The same turns and mirrors carry the whole set onto itself, and each row onto the other rows of its family. Which rows share a family with each named row? Give them in list order.
These 32 rows form 4 families of 8 rows each.
z847: [ 11  -5 -30 -11 -35  19  -7  -6 -26  12 -20  23 -15   1 -18]
z678: [ 24 -14 -38 -12 -37  -2  -5 -11 -32  10 -17  17  -7   0 -20]
z544: [ -4  19  -8   5 -29 -26  23  -6 -16  -2  24  -7   6  -6 -20]
z777: [ 32  -9 -10  -2 -47  13   5 -23 -31  35 -14  -4   7  -5 -31]
z262: [ 13   5 -33  -2 -28 -35  19  -4 -35   3  -3  15   8 -16 -15]
z609: [  9   0   5   3 -10  34   7   7 -19  14   0  13  -4   9 -14]
z428: [ 19 -11  -4  -2 -30  36   4  -3 -28  13 -17  10   1  10  -5]
z69: [ 35 -11 -17   7 -45  -7  15 -20 -33  26  -4 -11  18 -12 -32]
z78: [ 26 -13 -10 -14 -55  -1   5 -25 -32   9 -10  -1  -6  11 -15]
z714: [ 27  -8 -12 -14 -49  18   3 -10 -36  15 -24   1   5   2  -6]
z434: [ 21   3 -16  16 -40 -18  25 -16 -30  21   3 -13  26 -20 -26]
z551: [ -2  -2   5   3 -27  28   3 -15 -16   9  -2  13 -10  19  -9]
z773: [ -4  12 -18   9 -11  -6  26  15 -22  -1  12  25  -8 -10 -23]
z137: [ 12  13 -20   6 -23 -25  20   7 -22   1  15 -13  23 -15 -17]
z690: [  2   7   3  25 -15  27  18  -1 -13  24  11   4   7  -6 -31]
z406: [ -4  25  -7   8  -9  -9  19  11 -16   6  16  -1  18 -12 -13]
z95: [  3  15 -23   1 -17 -28  26   8 -30   3   8  20   1 -17 -21]
z799: [ 15  -2  -3   5 -40  32   3 -21 -26  36 -18   4   5  -3 -22]
z250: [ 13 -10  -1  -9 -44  20   0 -24 -26  12 -13   9 -11  18 -10]
z657: [  2  20   2  18 -16   4  26   0 -16  25  18  -2  11 -17 -36]
z266: [ 25  -8 -18  -9 -55 -22  15 -22 -32   2   1 -11   3   1 -17]
z671: [  6  21  -6  15 -29 -15  29  -7 -23  24  12  -7  21 -24 -29]
z633: [ -3  20   5   4  -2  15  13  13 -14  14  12  10   3  -2 -16]
z248: [ 36  -3 -20 -20 -52  -8   8  -8 -37  13 -11 -10   8  -8 -17]
z144: [ 24 -10 -40  -5 -36 -24   6 -11 -35   5 -12  13   5  -7 -16]
z515: [  3   1   1  21 -26  38   9 -11 -17  28  -6   6   7  -1 -22]
z874: [ -8   7 -19  12 -15  18  17  13 -19   0   1  27 -12  -3 -17]
z726: [ 12   7 -17   0 -45 -33  22 -15 -25  -2  15 -12   9  -6 -18]
z484: [-12  19   1   9 -16  -5  18  -1  -9   1  26   3  -2   2 -21]
z681: [ -4   3 -23   2 -26  27   3   3 -20   5 -13  28 -15   0 -13]
z158: [-11   9   6  10 -14  18  10  -4  -9   5  15  10  -8  14 -16]
z460: [ 32   1 -25  -8 -40 -24  15   0 -31   5   6 -17  16 -13 -22]

Which other rows belong to the same family as z69? z777, z434, z690, z799, z657, z671, z515
Which other rows belong to the same family as z847? z678, z262, z773, z95, z144, z874, z681

